In the rows, zero is written as 128.
A single turn carries every row of the set below to another of its rows. Some are shown first; where does it send the rows asked next?
Q_592: [131 124 143 128 131 114 119 121 130 128 130  77 146 112 119 167 100 124
 113 130 127 120 144 167 125 152]
Q_688: [122 123 153 135 131 122 114 120 128 135 124  78 143 115 119 179 102 122
 118 123 109 122 134 165 129 157]
Q_315: [147  90 133 144 110 129 128 148 135 138 114 127 139  88 125 160 149 129
 172 132 115  98 104 141 141 124]
Q_437: [177  97 174 142 100 139 126 115 143  82 136  93 148 150 115 147 136 117
 112 141 104 118 126 136 181 133]
Q_778: [141  96 123 151 111 130 125 137 132 130 126 118 143  93 141 156 149 116
 185 135 104 104 116 141 140 122]
Q_576: [173  90 170 137 103 137 117 118 142  78 136  86 146 156 108 157 144 124
 115 135 104 105 119 136 175 124]
Q_36: [130 122 148 130 135 121 115 122 131 125 129  75 149 107 109 187 109 117
 115 128 113 122 143 170 132 157]
Q_489: [152  96 131 147 110 137 121 143 146 136 123 124 151  85 128 152 152 116
 177 140 104 104 111 144 146 122]
Q_654: [175  93 170 136 101 134 121 126 141  84 127  96 148 156 107 145 144 123
 117 139 113 113 127 129 177 121]
Q_159: [132 123 151 140 135 124 102 114 127 129 123  73 146 108 114 172 112 116
 104 129 118 117 149 175 138 152]
Q_96: [148  99 144 151  98 123 129 150 137 137 120 120 145  87 130 152 156 116
 171 132 109  95 107 138 144 119]
Q_448: [126  56 134 155 100 149 132 144 127 117 142  92 146 142 111 159 111  89
 124 128 128 128 133 150 169 138]
Q_704: [128  53 130 135 122 136 124 147 120 131 107  88 125  99 117 159 121  98
 105 140 109 111 128 152 168 151]
Q_812: [173  92 178 130  99 141 123 122 143  83 135  87 145 152 110 152 146 109
 124 143  96 120 125 133 175 123]
Q_245: [155  97 126 151 104 133 126 149 142 133 118 128 140  92 135 163 157 124
 167 131 104 108 106 144 147 120]
Q_477: [174  84 174 133  95 132 130 119 142  91 144 101 138 157 112 156 152 110
 115 145 102 114 125 139 172 123]
Q_833: [135  70 113 156 111 143 118 135 126 116 102 106 156 117 126 171 122  88
 127 136 120 105 138 115 174 125]
Q_472: [129 119 158 137 132 120 115 125 119 126 127  70 147 116 111 174 103 127
 115 124 126 122 144 161 125 156]

Q_688 goes to Q_245
Q_833 goes to Q_448
Now find these:
Q_36 goes to Q_489
Q_159 goes to Q_778
Q_315 goes to Q_654
Q_592 goes to Q_96

A single turn carries every row of the set below to another of its rows. Some are shown first; where does it send the rows asked next?
Q_811: [114 110 125 118  88 124 101 116 106 138 131 136 158 136 119 157 123 150
 133 144 125 100 140 165 125 124 129 136 151 147 138 109 118 144 104]
Q_455: [131 133 107 110  85 123 116 151 112 113 162 144 144 127 114 145 161 162
 137 139 125  98 129 145 129 113 112 142 124 139 152 108 114 126 127]
Q_465: [ 99 162 137 125 135 121 114 163 131 111 152 112 107 140 100 120 118 130
 106  98 116 123 125 127 131 135 147 149 152 133 135 105 123 109 132]
Q_369: [126 135 105 118  76 115 107 146 124 131 152 149 136 142 122 148 161 157
 131 137 124 103 143 145 133 108 118 140 105 152 133 123 129 119 116]
Q_125: [119  93 136 122 125 138 129 117 120 153 111 132 128 140 106 143 101 121
 131 161 146 101 136 151 122 123 126 146 167 150 141 145 135 129 102]
Q_591: [131 146 111 128 101 118 121 156 130 157 147 128 126 154 112 117 176 158
 106 122 138 112 152 136 150 108 103 123 112 135 152 123 126  86 126]
Q_843: [113 155 149 107 132 110 119 153 119 113 132 106 103 138 130 136 110 127
 109 100 144 128 106 130 115 132 118 151 151 129 123 107 130 101 133]
Q_979: [116 113 129 108  84 143 106 123 117 142 141 143 143 139 115 145 129 144
 142 149 128 104 140 170 133 132 136 141 130 152 141 131 129 149 104]
Q_486: [136 147 103 120 110 116 129 165 121 133 155 128 131 135 108 121 178 159
 118 125 139 105 135 133 135 103  93 127 126 121 159 111 114  91 132]
Q_189: [119 115 109 123  68 131 110 139 122 134 144 149 131 144 114 149 146 165
 122 135 125 101 146 147 139 106 114 124 104 145 135 117 132 111 112]
Q_619: [104 158 146 115 133 115 119 161 121 113 124 107 108 133 124 128 113 124
 111  95 137 127 117 125 115 135 123 153 155 134 123 107 127  93 125]
Q_992: [131 127 126 121 137 124 152 155 133 150 143 111 115 131  96  92 171 145
 114 121 152 107 126 144 131 111  97 122 157 127 158 127 104  85 134]
Q_828: [110  94 124 118  78 146 112 121 120 138 137 148 131 142 108 151 120 150
 137 147 129  98 139 163 133 120 129 124 131 149 132 130 132 137  99]
Q_616: [110 143 147 110 126 124 102 145 108 114 110 114 107 133 120 118 117 110
 121 100 121 124 109 122 126 156 128 158 156 133 130 118 128 123 122]
Q_416: [124 129  98 122  87 105  99 137 114 132 138 140 148 140 113 146 158 156
 115 132 108 100 143 145 126 102 120 132 114 138 138 105 115 125 113]
Q_754: [110  98 128 127 129 122 118 114 120 151 118 127 133 137 101 137 112 128
 133 143 139  97 135 165 111 115 130 121 183 139 132 136 116 144  92]
Q_424: [122 107 136 124 140 123 154 139 130 146 130 120 116 124 106 107 139 129
 140 136 167  99 115 150 118 117 100 128 195 137 141 144 110 102 124]
Q_202: [133 135 118 130 101 104 115 140 120 151 139 119 136 147 111 115 181 164
  97 114 124 111 145 135 143 109 104 122 126 141 151 102 107  90 129]
Q_460: [110 147 127 126 122 108 102 144 123 105 146 131 103 150 112 129 113 118
 120 114 113 109 104 117 142 140 137 161 163 135 131 120 130 126 148]
Q_115: [142 133 118 129 112 113 129 151 127 141 150 125 115 152 101 127 172 162
  97 128 133 115 151 120 141 102 110 132 108 151 155 117 125  87 128]
Q_111: [117 108 122 119 127 138 127 132 113 141 126 134 135 129 108 135 114 124
 154 154 155  93 123 156 122 125 110 133 191 123 149 141 124 136 107]
Q_997: [139 125 113 119  88 122 108 138 112 127 146 142 133 147 108 152 155 157
 116 145 117 108 149 129 139 112 121 147 101 154 152 113 132 121 120]
Q_893: [106 158 136 119 136 119 115 153 131 111 163 112 101 149  99 122 113 129
 103 105 117 121 115 134 134 132 146 149 151 127 137 109 123 117 143]
Q_802: [126 103 122 113  95 137 107 120 108 134 127 145 139 141 108 157 120 137
 132 162 122 102 142 147 130 124 131 153 128 153 147 128 136 145 105]
Q_698: [113  89 136 139 120 129 143 128 139 165 117 128 103 147 104 113 128 135
 126 132 163 101 133 145 134 111 104 110 174 146 128 153 128  92 112]
Q_105: [ 95 152 128 126 138 122 112 158 128 123 119 116 116 138 109 115 103 107
 111 109 116 113 117 126 132 138 133 162 167 123 133 118 130 103 134]
Q_253: [122 104 131 134 111 124 146 140 143 161 130 121 101 146 101  99 161 151
 105 116 149 107 136 141 139 105 101 109 139 148 135 140 118  73 125]
Q_26: [104 150 129 131 120 112  99 150 119 103 139 130 107 143 109 126 116 119
 126 107 111 113 117 113 138 145 140 160 164 140 130 118 130 125 133]
Q_334: [118 142 148 100 126 121 105 138 108 117 115 110 104 139 123 121 116 112
 114 104 126 125  99 130 127 152 122 156 148 125 133 117 129 124 130]
Q_796: [114 163 140 118 126 119  97 160 106 106 135 116 103 145 116 136 123 130
 120  96 129 129 128 111 130 144 129 142 148 126 136 106 133 120 115]
Q_827: [125 121 111 129  89 127 126 149 134 152 141 133 118 149 104 119 167 164
 101 120 131 107 147 139 146 102 103 113 105 138 142 121 124  83 122]
Q_626: [100 153 123 122 139 118 112 152 130 125 130 116 114 147 110 121  98 107
 105 116 119 112 108 132 136 132 130 160 161 113 134 117 131 105 145]
Q_444: [123 115 118 102 100 144 112 133 104 124 144 140 145 126 106 143 132 141
 151 152 130  97 127 162 125 129 123 139 147 129 155 122 119 154 107]
Q_239: [118 104 141 141 139 112 134 121 127 166 119 111 124 145 108 115 132 136
 121 128 162 105 136 148 127 118 108 113 200 143 137 133 112 102 112]
Q_574: [115 109 142 134 130 120 145 131 142 167 126 123 113 144 115 114 130 130
 133 136 172 106 133 151 130 119 107 126 187 154 128 157 125  95 117]
Q_636: [122  99 145 130 148 127 152 128 137 163 116 115 110 142 101 118 120 127
 114 144 163 108 136 144 121 112 113 133 175 153 139 148 127  95 115]
Q_717: [135 120 138 133 141 116 152 145 140 158 135 111 104 150  96 109 155 146
  96 127 155 116 144 129 131 103 107 127 145 151 148 134 121  74 128]
Q_637: [108  86 132 128 107 147 123 118 125 157 118 137 117 145 103 135 109 132
 138 145 149  98 136 160 131 121 120 113 165 140 133 149 134 129  95]
Q_943: [124 159 139 111 129 115  97 151 104 110 138 114  98 153 121 139 120 128
 115 102 137 129 116 114 133 141 122 139 146 117 138 108 136 124 123]
Q_98: [111 108 125 121 121 139 119 125 125 161 119 136 127 144 110 136 109 119
 144 153 153 101 138 163 125 124 123 127 168 133 135 155 136 138  92]
Q_773: [128 118 124 140 135  93 139 138 137 157 130 113 111 144 100  99 171 144
 102 112 142 106 134 136 126 100 106 111 161 144 135 130 102  87 124]
Q_938: [127 125 134 127 130 116 147 144 146 166 139 114 102 144 102  91 171 142
 108 116 152 114 137 147 133 110 110 118 142 149 138 146 114  85 124]

Q_460 goes to Q_334
Q_105 goes to Q_619
Now find these:
Q_698 goes to Q_253
Q_979 goes to Q_98
Q_424 goes to Q_992
Q_717 goes to Q_115
Q_239 goes to Q_773

A single turn carries every row of the set below to another of its rows. Some are shown first; where does it send the rows asked next?
Q_931: [139 106 149 135 148 140 130  80 116 133 150 156 180 139 114 114 132 109
 123 157 161 102 132 114 118 133 156 144]
Q_280: [119 116 143 128 122 124 167  69 123 154 146 148 135 135 118 147 125 116
 114 152 136 130  73 139 135 111 126  87]
Q_475: [140 106 148 135 150 141 130  82 115 132 151 156 179 138 113 114 132 111
 123 159 162 101 134 117 120 135 157 144]
Q_65: [139 105 150 134 151 141 131  79 117 133 151 156 180 141 115 112 134 109
 125 156 160 101 131 115 120 133 154 143]
Q_511: [132  96 157 128 106  94 128 103 177 141  88 161 160 132 121 138 116 128
 125 162 133 144 117 135 134 145 153 119]
Q_953: [108 113 173  97 104 138 116 109 126 130 125 127 165 127 122 124 133 111
 118 146 176 137 114 108 141 150 118 134]
Q_930: [137  98 150 118 117  94 130 100 178 139  90 162 154 136 117 135 120 131
 137 161 135 135 115 146 141 148 146 109]
Q_733: [122 136 147 132 134 135 152 127 129 146 102 161 129 125 119 146 145 140
 133 163 123 101 107 137 142  89 156 123]
Q_289: [106 113 176  94 111 137 117 106 129 130 126 128 164 130 121 119 134 111
 122 143 174 136 110 108 143 148 113 131]
Q_31: [120 118 138 141 105 128 163  77 114 154 143 148 136 127 120 161 115 118
  99 164 146 141  83 135 131 113 139  95]
Q_144: [118 117 162  92 109 140 114 107 121 127 128 129 158 128 116 128 129 121
 125 153 187 135 117 122 149 155 118 124]
Q_17: [110 115 151 141 105 123 166  75 123 157 142 146 143 131 124 153 120 110
  97 154 132 141  76 123 125 106 135 103]
Q_482: [135  97 154 119 118  94 132 100 181 140  88 162 156 136 118 132 122 129
 137 158 130 136 112 142 138 146 146 111]
Q_848: [124 137 146 134 130 135 151 128 127 147 104 162 129 123 119 150 144 142
 131 165 125 102 110 136 142  89 158 124]
Q_226: [140 105 149 135 147 141 130  81 114 133 151 156 180 139 114 115 131 110
 122 157 162 102 133 115 120 133 157 143]
Q_163: [114 117 146 143 102 126 164  77 117 155 143 147 141 128 124 158 117 113
  96 160 139 143  81 127 127 109 138 100]
Q_897: [135  98 151 127 105  96 127 104 173 140  88 161 158 130 120 141 115 129
 126 165 137 143 119 139 136 148 155 118]
Q_299: [117 116 164  89 114 139 117 106 124 128 127 129 157 129 117 123 132 120
 131 151 184 132 111 123 150 154 114 121]
Q_39: [122 119 138 129 119 126 166  71 118 154 145 149 133 134 118 153 122 120
 113 159 143 132  77 143 137 113 129  85]
Q_544: [140  98 148 121 113  96 129 102 175 138  90 162 153 133 117 139 118 132
 135 165 138 138 118 147 140 149 150 110]
Q_196: [141 106 147 133 151 141 130  80 116 132 150 155 178 140 113 114 132 111
 124 159 163 102 134 117 121 135 156 142]
Q_857: [111 114 153 135 114 123 167  73 126 156 144 145 143 134 124 147 124 108
 105 149 129 136  71 124 127 106 129  98]
Q_755: [115 116 164  97 104 140 113 109 121 128 128 129 160 125 119 131 128 118
 119 155 187 138 118 117 145 154 122 128]
Q_707: [118 135 154 133 133 133 154 127 133 149 103 160 133 125 122 144 148 136
 132 159 119 101 105 130 139  85 154 127]
Q_69: [131  94 158 122 115  92 131 100 181 140  88 161 160 136 121 132 121 125
 134 157 126 138 112 136 135 144 146 116]
Q_781: [122 136 146 137 129 135 150 128 125 147 102 160 130 122 120 151 144 140
 128 166 126 104 110 134 140  88 160 127]
Q_523: [141 104 148 133 151 141 131  80 116 132 151 156 177 139 113 114 133 109
 126 157 162 100 133 118 121 134 157 141]
Q_543: [121 137 150 131 136 132 153 127 131 148 104 161 131 125 119 145 147 140
 133 160 120 101 106 132 141  87 154 125]
Q_716: [122 137 149 138 126 134 151 130 128 147 103 161 132 122 121 150 144 138
 126 165 124 106 110 131 139  87 160 128]
Q_594: [140 105 149 133 151 140 132  80 116 133 151 155 179 140 114 113 134 109
 126 156 161 101 131 116 120 133 155 143]
Q_426: [139  99 148 125 109  96 127 103 173 138  89 162 155 132 119 143 116 133
 130 166 140 141 120 143 139 149 154 114]
Q_749: [109 113 173  89 116 137 118 104 129 129 128 126 162 131 119 118 136 114
 129 142 174 132 108 113 146 149 111 126]
Q_467: [138 105 150 134 150 140 131  80 118 132 151 155 180 140 114 113 133 109
 123 156 160 101 132 113 119 134 156 145]
Q_558: [130  95 159 125 109  93 131 103 180 141  87 161 160 135 121 135 120 125
 128 159 129 141 114 134 134 143 150 120]
Q_99: [123 120 135 135 111 128 163  73 115 152 144 147 133 130 118 158 118 120
 106 163 146 137  81 141 136 114 136  89]
Q_229: [113 116 149 130 121 122 168  70 126 156 146 147 139 135 121 144 125 112
 110 148 129 132  70 131 131 108 125  91]
Q_982: [119 135 153 138 126 133 152 130 129 148 102 161 134 124 122 148 145 137
 125 162 121 105 109 128 138  86 159 129]
Q_705: [114 115 168  87 117 138 118 103 128 129 129 128 159 131 118 120 135 117
 132 145 178 130 109 119 148 151 110 122]
Q_573: [110 116 170  99 103 140 115 109 123 129 125 129 162 125 121 128 130 115
 117 151 181 140 116 111 143 152 121 134]
Q_633: [119 135 154 135 130 133 153 128 131 149 101 160 134 124 122 146 146 135
 128 159 118 103 107 127 138  85 156 130]

Q_755 goes to Q_573
Q_594 goes to Q_523
Now find these:
Q_99 goes to Q_31
Q_511 goes to Q_558

